108, 149, 70, 102, 132, 52, 86, 143, 98, 126, 133, 90, 31, 76, 145, 84, 117, 137, 54, 56, 151, 105, 130, 70, 105, 46, 83, 98, 85, 99, 41, 92, 97, 67, 125, 47, 117, 77, 117, 98, 61, 123, 57, 30, 148, 135, 116, 116, 71, 65 = Bupo
117, 96, 61, 103, 90, 88, 88, 112, 60, 101, 113, 62, 95, 157, 160, 97, 50, 113, 92, 68, 67, 80, 69, 59, 76, 61, 54, 102, 35, 82, 181, 115, 160, 101, 132, 63, 87, 104, 107, 131, 79, 55, 49, 103, 128, 92, 26, 128, 45, 101 = ber
105, 151, 57, 132, 98, 83, 71, 116, 135, 46, 46, 117, 85, 117, 125, 133, 117, 98, 145, 116, 148, 90, 102, 130, 86, 31, 61, 30, 84, 149, 70, 67, 77, 92, 70, 52, 56, 126, 143, 54, 76, 99, 41, 98, 105, 97, 123, 108, 65, 137 = Pabug
find: 117, 98, 61 | Bupo
perm: 70, 102, 132, 52, 86, 143, 98, 126, 133, 90, 31, 76, 145, 84, 117, 137, 54, 56, 151, 105, 130, 70, 105, 46, 83, 98, 85, 99, 41, 92, 97, 67, 125, 47, 117, 77, 117, 98, 61, 123, 57, 30, 148, 135, 116, 116, 71, 65, 108, 149 | Bupo

85, 20, 89, 90, 42 : rami
86, 19, 135, 88, 38 : neri
135, 89, 38, 79, 42 : navud
perm: 86, 19, 38, 88, 135 | neri
find: 135, 88, 38 | neri
loc: 88 | neri, 4
howmany rami: 20 | 1
loc: 85 | rami, 1

63, 167, 128, 103, 63, 136, 124 = Vuvof
168, 63, 103, 136, 128, 124, 63 = dalen
77, 79, 99, 157, 116, 104, 56 = moni
70, 70, 70, 104, 50, 114, 49 = Koras
59, 100, 95, 95, 92, 99, 43 = zazu
62, 141, 51, 47, 92, 138, 25 = givi
80, 77, 80, 123, 59, 114, 80 = Lifum
howmany Koras: 49 | 1
howmany zazu: 94 | 0
howmany dalen: 63 | 2
perm: 167, 128, 103, 63, 136, 124, 63 | Vuvof
howmany Lifum: 80 | 3
loc: 100 | zazu, 2
loc: 56 | moni, 7

88, 92, 128, 111, 127, 110, 92, 106, 89, 84, 97, 114, 86, 80, 111, 88, 115, 162, 92, 93, 79, 74, 78, 102, 92, 97, 90, 118, 122, 104, 123, 65, 94, 101, 117, 93, 78 : rezem
75, 108, 120, 105, 143, 130, 92, 101, 97, 84, 65, 144, 89, 112, 106, 97, 122, 162, 86, 117, 88, 74, 115, 116, 97, 93, 79, 127, 129, 104, 111, 94, 94, 104, 100, 93, 85 : paf
75, 92, 128, 111, 127, 110, 92, 106, 45, 84, 97, 114, 86, 80, 111, 88, 115, 162, 92, 93, 79, 74, 78, 102, 92, 97, 90, 118, 122, 104, 123, 65, 94, 101, 117, 93, 78 : fumo
92, 117, 103, 105, 77, 89, 129, 90, 89, 118, 103, 68, 105, 114, 91, 118, 70, 60, 116, 107, 98, 107, 85, 107, 127, 105, 123, 91, 81, 98, 81, 76, 118, 115, 126, 78, 108 : Mer
109, 92, 128, 105, 85, 82, 129, 127, 130, 106, 119, 75, 96, 85, 101, 70, 70, 74, 90, 103, 126, 93, 122, 79, 101, 116, 101, 100, 102, 93, 117, 111, 126, 104, 135, 98, 115 : pag
110, 123, 111, 65, 97, 118, 104, 97, 78, 106, 102, 162, 75, 92, 93, 111, 93, 94, 101, 74, 92, 86, 117, 80, 90, 78, 115, 92, 127, 128, 114, 79, 89, 122, 45, 92, 84 : fal
101, 142, 144, 73, 127, 137, 62, 111, 65, 110, 103, 68, 144, 72, 118, 112, 107, 118, 116, 112, 144, 67, 107, 107, 114, 82, 46, 154, 74, 124, 105, 94, 150, 97, 162, 58, 130 : Vutu
118, 88, 74, 115, 105, 103, 114, 111, 73, 97, 97, 106, 144, 89, 97, 112, 100, 177, 98, 103, 135, 48, 78, 111, 106, 85, 24, 172, 115, 129, 142, 88, 126, 101, 144, 93, 108 : lef
find: 106, 144, 89, 97, 112 | lef
find: 88, 92, 128, 111, 127, 110, 92, 106, 89, 84, 97, 114, 86, 80, 111, 88, 115, 162, 92, 93, 79, 74, 78, 102, 92, 97, 90, 118, 122, 104, 123, 65, 94, 101, 117, 93, 78 | rezem
loc: 46 | Vutu, 27
find: 75, 108, 120, 105, 143, 130, 92, 101, 97, 84, 65, 144, 89, 112, 106, 97, 122, 162, 86, 117, 88, 74, 115, 116, 97, 93, 79, 127, 129, 104, 111, 94, 94, 104, 100, 93, 85 | paf
perm: 88, 115, 94, 65, 92, 84, 102, 106, 128, 117, 92, 122, 123, 114, 74, 93, 93, 111, 101, 75, 110, 92, 86, 118, 45, 80, 104, 90, 78, 97, 92, 97, 79, 111, 78, 162, 127 | fumo
find: 117, 88, 74, 115 | paf
perm: 84, 110, 123, 111, 65, 97, 118, 104, 97, 78, 106, 102, 162, 75, 92, 93, 111, 93, 94, 101, 74, 92, 86, 117, 80, 90, 78, 115, 92, 127, 128, 114, 79, 89, 122, 45, 92 | fal

43, 150, 68, 102, 67, 161 = Fim
160, 168, 66, 42, 151, 91 = gatuv
151, 91, 42, 169, 151, 151 = lobib
howmany lobib: 168 | 0
howmany lobib: 151 | 3
loc: 168 | gatuv, 2
howmany Fim: 102 | 1

66, 110, 41, 101 = bodo
144, 37, 144, 37 = bip
115, 113, 130, 98 = Ramop
36, 37, 36, 97 = nekos
80, 94, 64, 96 = Zap
102, 95, 56, 92 = pudeb
158, 68, 36, 73 = givun
158, 68, 74, 68 = samig
loc: 80 | Zap, 1
howmany bip: 144 | 2
find: 36, 37 | nekos
loc: 130 | Ramop, 3
loc: 56 | pudeb, 3
howmany bip: 37 | 2

70, 62, 70, 62, 62, 78 -> bigu
126, 69, 73, 75, 72, 86 -> natun
88, 62, 63, 63, 88, 88 -> Tida
howmany Tida: 87 | 0
howmany bigu: 63 | 0
howmany Tida: 63 | 2

